Each row is where one point has got to under a steady rotation. How many steps took it there?
The counts run from 0 to 248.
[164 152 150 124  98 154 142 155 116 152 134 133 117  70 194 145  97 155
 178  92 131 113 146 126 114 133 180 135 112  95 135 157 101 148 124 129
 105 129  75 110 138 134 131 123  77 161  95 137]  223
[119 136 142 117 149 103 128 127 161 105 129 177 160 111 157  92 109 142
 111 134 114 153 112 115 119  53  66 188 114 144 151  88 140 103 151 120
 128 128  99 163 116 139 156 142 118 111 131 146]  163
[141  89 148 100  91 170 151 155 118 163 143 130 109 111 153 134 129 167
 109 103 127 162 142  71 156 119 127  73 151  85 118 152 146 160 117 129
 174 146  93  85 112 130 133 161  79 132 119 118]  128
[119 111 169 136 111 147 137  86 111 126 134 114  63 142 104 154 156 141
 134 158 136  98 167  47 130 105 120 102 139 118 143 123 156 174 104 120
 197 117 112 115 110 140 105 115 142 151 112 132]  3
[141 139 146 136 127 112 171 111  98 142 138 163 162 129 127 167 111 104
 144 150 178  75 121 182 105 143 122 125 136 175 139 124  66 108  93 155
 110 130 196 144 134 106  91 112 152 143 118 123]  192
[108 174 182  97 108 132 130 124  61 148 154 169 138 151 168 144  92 156
 168 116 137  97 172 130 117 125 129 163 123 156 151 132 136 178  91 173
 120 119 134 158 151 107 126 125 127 157 145 136]  96
[104  90 110 133 141 134  77 134 171 125  91 109 120 120 109 115 132 183
 110 135  61 175  89 119 168 129 142 101 111 143  99 160 159 164 150 132
 157 129  91 120 119 101 112 153 140 110 162 130]  15
[121 149 137 149 120  76 118 112 163 123 183  95 190 119 130  87 151 106
 133 103 155 146 129 153 118  88  93 179 129 106 102 117 119 110 176 140
 120 158 112 103 125 125  84 125  97 141 150  97]  165
[ 93 130  99 131 129  95 107 115 110 159 101 128 171 192 118 108 153  94
 129 141 141 137 122 162 140 156 113 138 143 163 104 100 143 150 110 125
 139 132 180 147 126  60 102 136 140  96 126 140]  55
[117 151 128 145 104 116 127 124 161 130  79 202 140 146 124 133 142 116
 105 171 139 125 122 131 148 131 141 138 167 166 121 101 129 118  89  93
  84 132 191 165 117  84 107 118 152 113 128 129]  65
[116 112 182 119 126 108 144 118 121  80 170  60 102 120 100 119 128 131
 160 116 124  92 147 105  96 113 107 146 107 129 108 157 124 117 171 182
 146 120  90 101 101 180 105 131 147 134 150 133]  243
[116 160 132 160  96 136 150 121 162 152 163  94 129 108 109 114 144 129
  94 154 144 142 168 135 190 128 190  97 170 122 110 125 129 116 139 114
 117 150 170 123 129  72  83 120 149 137 147  79]  72
[175 102 137 145 147 126 107 122 128 129 129 146 133 109 156 169 124 129
 161 143 149  98  70 119 103  97  77 129 116 117 102 153 119  89 108 131
 153 117  90 118 113 178 130 131 108 188  82 159]  146
[144  92 142 122 104 143 163 130 139 111 114 166 128 156 131  88 140 117
 117  68  57 135 119 112 114 153 119 120 106  96 154 140  94 153 120  94
 157 156 114  94 150 189  86 134  86 132 126 139]  126
[109  86 112 164 137 133  83 131 166 112  99 100 113 171  97 100 171 153
 116 144  70 166 103  94 163 126 127 113 129 119 107 167 172 164 140 103
 162 129  97 125  99 139  84 151 149 116 145 146]  14
[107  70 117 111 124 115 169 158 132 126 124  95 109 163 176 160 162 109
 118 177 134 162 151 137 140  86 131 154 146 121 121 136 126 132 166 107
 150  93 183 144 106 171 123 134 153 143 134 162]  195
[137 144  92  94 177 112 102 117 109 149 121 121 147 128  85 125 131  90
 140 157 162 111 138 105 122 126  87 135 145 134 116  71 208  76  99 121
 158 127 125 136 129 122 178 159 137  95  97 132]  44
[131 163 123 121 140 168  89 100 136  87 112 109 124 156  67  78 122 107
 109 104 132 102 112  76 104 188  99 144 135 118 151  68 142 122  94 145
 135 149 137 130 137 140 113 158 132  88 175 145]  132
[157 101 143 110 110 117 139 165 153 120 110  95  75 123 120 100 138 115
 173 110  75 132 144 132 118 149 181 127 116 137  61 193 147 138 137  89
  94 102 105 106 129 125 150 126 134 115 118 144]  110
[118 158 145 124 104 146 116 163  85 138 175 112 180 146 180 124 119 138
 152 116 157 126 142 158 125 138 135 149 130 113 136 138 106 166 151 181
 115 143 134 124 184 113 128 133  78 180 160 117]  87
[127 176 146 162 108  79 125 101 129 173 121 118 178 115 104 108 173  87
 127  99 146 144 139 122 164 119 131 107 147  73  92 141 120 116  95  63
 130 125 124 102 118 115 105  76 113 114 105 133]  167
[120 102 171 108 101 132 187 144 149  81 118 130  94 161 139  97 148 124
 130 116  64 149 146 109 108 112 112 147 130 103 130 145 131 159 167 113
 131 126 127 108 108 177  83 141 122  98 158 138]  117
[133 128 150 191 124 109 132  86 132 122 143 129  75 113 110 165 116 133
 163 138 154  73 112 128  91 101  97 122 106 124 135 145 114 150 114 158
 157 140  80 109 104 156  71 122 131 148  80 127]  11
[146 108 108 138 191 102  74 117 142 168 154  69 132 134  96 102 134  80
 147 127 168 108 140 142 124 134 114 142 130 137  63  90 154  77 116 115
 137 101 154 139 127 111 138 145 144 138 128 142]  53
[114 119 146 160 122  93 166 133 123  79  94 110 119 122 152 149 120  88
 118 176 157 108 146 163  90 118 124 135 122 171 153 110  55 142 135 140
 101 104 177 136 138 132 117  80 125 131 116 144]  202
[117 140 115 136 135 161  80 125 112  79  93 111 144 171 102 111 124 123
  98  87 115 133  75  96 103 189  95 128 153 122 142  89 109 146 126 154
 157 168 149 102 140 127 101 157 107  93 182 138]  133
[137  92 112 101 173 122 117 162 144 152 115  66 103 112 148 162 137 103
 142 139 132 154 161 135 162 137 147 137 135 117 102 119 113  85 134  88
 142  72 178 151 113 156 173 118 166 149 128 155]  187
[135 121 136 129 164  97 131 120 159 116  83 190 152  79 136 120 100 152
  96 150  94 146 101 116 133  76  76 142  93 153 157  99 121  90 119 111
 124 118 106 164 114 129 166 108 138  94  97 124]  162
[123 127  87  74 136 131 105 152 114 149 123 106 156 148 157 100 110 101
 146 152 141 144 146 144 143 141 163 166 134 159  73 102 174 118 109 140
 118 116 157 152 152  84 167 171 149 119 154 149]  189
[131 179 166 155  96 122 109  97 143  94 141 173 127 138 117 119 125 137
 135 126 173 111  76 103  96  95  73 157 124 116 168 111 136 120 108 160
 100 117  85 140  85 136  78 152 119 136 136 127]  19
[131 108 135 159 130  77  99 117 158  99 144 102 148  99 158 139 121 132
 137 160 161 140  79 145 111  67  62 167 107 139 104 138 102 106 160 153
 125 110  87 121  88 153 135 116  96 145 124 152]  155
[118  99 175 106 126 124 153 127  97  92 167  95 103 140 132 139 114 174
 151 133 146 117 116 102  89  95  74 131 109 127 143 152 139 131 163 199
 144 109  85 126  96 170 136 149 153 139 147 139]  242
[ 91 135 130 109  87 128  90 110 133 118  77 179 163 145 161 155 120 161
 116 118  84 134  81  97 116 175 118 171 161 170  89 105 117 146  85 144
 170 165 125 122 119 114  91 133 119 109 149 137]  143
[143 174 140 134  90 144 171 113 121 150 156 131 153 163 129 107 152  96
 143 139 149 117 189 132 191 129 165 105 141  72 162 134 123 147 105 100
 133 137 134 130 170 111 116 111 115 171 120 122]  80
[127 169 131 135 124 142 158 130  89 133 117 110  91 140 132 182 162 106
 172 162 141  87 190 102 136 138 160 102 133 105 158 135 143 156  95  87
 138 117 138 125 131 156 137  96 137 154  97 144]  90
[128 104 123 156 149 125 106 106 165 108 115 111  90 166  83 132 172 126
 125 134  85 113 118  93 135 115 129 119 113 113 139 148 165 128 130  94
 164 116  91 132  99 182  83 134 174 144 107 157]  13
[136 128 156 135  89 133  82 137 103 113 108 182 138 142 150 132  95 162
 139 125 145 113  82 115  96 110  97 144 119 162 121 141 136 192 101 179
 140 154  69 117 123  74 107 146  85 137 119 134]  9
[114 136 154 104 106 115 137 147 122 162 120 148 192 130 167 160 181 135
 124  92 121 169 134 103 141 124  92 147 176 101 104 141 108 118 143  84
 165 147 141  95 109 161 102 130  91 121 156 116]  40
[142  97 173  79 133 143 130 139  93 121  93 200 135 142 139 144  89 177
 139 123 119 120  95 116 122 120  86 100 113 136 151 171 118 128  85 155
 122 101  93 161 144 147 160 147 144 144 117 156]  240
[122 118 120 128 108 142  99 146 128 120  95 174 155 115 174 187 120 180
 139 141 119 139  59 105 102 142 113 154 153 162  94 130 100 120 107 163
 156 175 116 102 121 134  94 141  99 126 122 114]  144
[183 110 175 124 111 151 117 143 134 161 142 118 101  71  99  95 104 148
 129  95 115 133 127 105 136 141 152  57 129 109  93 179 118 136  98 115
  89 113  83 106 123  96 157 137  99 112 128 107]  120
